The same turns and mirrors carry the whole set onto itself, and each row onto the other rows of its family. Which rows share a family with each named row? Give them in list order.
These 40 rows form 5 families of 8 rows each.
tisif: -12  21  -9 -16  -4  12   1  -1   1  10 -12  -3  -9  -8  -5   9   9  -5  19
mobo: -17  18  -6 -28  -2  20  -5  -6  -2   5 -20  10  -4 -14 -13   3  -5   3  19
Tupu:  -5  -5 -12  -3   3  22 -11   1  21  -5  12   7   7  -7   2   2 -12 -11 -28
dud: -11  11  -9 -24  -4  15 -14 -15   5   7 -19   1   1  -6 -15  11   1   6  28
pumi: -17  -5   9  -9 -14  14 -12  13  13 -13 -12  14  36  -2  14  14 -13   5 -32
fup: -10  -1  11 -18   0  12  19   8  -6  19  -2 -11   2  16 -32 -11  10  -5  26
giba: -18 -26  34 -29 -18   6   5   6   4   2  -7  -1  55   8  -8   5 -20   1 -20
Vap:  -9  -4  12 -24 -16  13  14   3 -14  28  -1 -18   7   9 -25  -8  11  -9  22
vere:  -7 -21  31  -7 -22   6  31  -4   5   3  -6 -15  29  23  -7 -10   9  17  18
pabo: -22  16  -1 -17  -2  20  -1   3  -3  14 -23   2  -9  -4  -8   3   8   2  25
Rik: -10  -6   7   0 -19  14 -17   9  12 -16 -14  23  33   8  -3  21 -15  12 -22
von: -19 -36  24 -20 -17  16  -3  11   4  10   1   3  53   4 -10  -4 -12  -4 -24
Las:   3   3 -13  -8   5  19  -9  -5  15 -15  12  10   5   3  -4   3 -16 -12 -13
Bel: -19   9  -5 -12  -8  30  -7  -1  -8  15 -12  -3 -16  -8 -10   7   1  -2  17
lasif:  -3  -8   2 -19 -10  19  13  -3 -17  19  -3  -7   7  12 -43  -9   7  -1  20
bulu: -23 -43  30 -26 -10  20   6   2   8   0   0 -10  39   3  -2  -5 -13   6 -22
rif: -21 -41  28 -21 -23  24   0   7  -5   5   0  -7  48   7  -3  -3  -9   4 -10
Mabog: -20   7  18 -24  -1  -1   6  -8  25  -9 -25   1  18   9  14   9  -4  19  21
pir:  -6 -24   2 -20  -1  23   4  -3   5  16  19 -13  29  -9 -14  -7 -13 -25 -23
bevuv:  -8 -12  39 -20 -14  -6  25   1   6  -2 -13 -11  36  29  -2   1  -2   3  18
suvu: -15 -31  32 -17 -23  13   6   6   3   6   1 -10  50  11   5  -3  -7  -3 -29
bafos: -18  -9  36 -18 -24   3  24   9  -3   8 -19 -13  27  24  -2  -5  13  10  16
mili:   0 -24   5 -18 -13  20   2   0  -3  15  24 -16  25   2 -19  -6  -7 -24 -24
mez:   0  -7 -16  -5   3  13 -21  -9  14 -12   8  11  12  -1 -17  10 -13  -9 -16
revi: -16 -20  34 -19 -11  10  27   1  13   4 -10 -17  21  30  -8  -8   6  20  19
kan:  -8 -15   9 -19 -14  27   6  -5  -7  22  -1 -17  -1  15 -35  -5  10   5  22
Petag: -21   7  24 -10 -12   7   4  -7  12   4 -32   4  17   4  17   5   9  15  23
pote: -12 -25  13 -28 -10  23  16  -4   4  18  22 -24  17  -3 -13  -7 -16 -20 -19
mufor: -12 -14  11   3 -15  16 -11  11  18 -12  -4  20  34   8   6   7  -9   8 -31
Bepu: -19 -15  12 -18  -5   8 -12  10  20 -23 -13  19  32   7  -2  11 -21  14 -23
Bemar:  -5   2 -16  -9  -1  19 -13   8   8  -5  12   5   9  -8  -8  10 -11 -13 -25
puvip: -23   5  22 -18 -14   8  12  -9  20  -8 -25   3  17  -3  24   9  -1  19  17
Pizi:  -9 -12  33 -13 -14  -1  27  -4   6  13 -13 -10  27  21  -6  -5  12   5  27
gibup: -18 -12  15 -10 -13  18  -9  19  15 -22  -7  22  28  14   6   6 -13  17 -18
zifi:  -4 -36   3 -12  -7  28  -2 -19   4  11  20 -18  16  -3 -18  -5  -6 -14 -20
rovi:   0 -24  -1 -20  -5  25  -2 -16  -3  16  17 -19  26  -6 -13  -8 -12 -25  -8
tas:   2  -2 -14   2  -8  27  -6  -6  13  -2  16  -3  -4  -4  -9   8  -9  -7 -23
lasez: -14   9  14  -7 -14   3  -5 -12  10  -5 -32   6  18   2  17  17   1  11  16
Gufat: -17  16  20 -11  -9   1   9   5   9  -7 -30   4  14   7  16  12   7  17  15
guf: -13 -15  19 -26  -8  17  22  12 -13  18   3 -20  -1  21 -29  -7   0  -7  15

Which other rows belong to the same family as Rik? giba, Bel, bevuv, pote, tas, lasez, guf
Which other rows belong to the same family as revi? dud, bulu, Mabog, mez, kan, Bepu, zifi
Which other rows belong to the same family as mili? tisif, pumi, Vap, suvu, bafos, Bemar, Gufat
Which other rows belong to the same family as rovi? mobo, vere, Las, lasif, rif, puvip, gibup

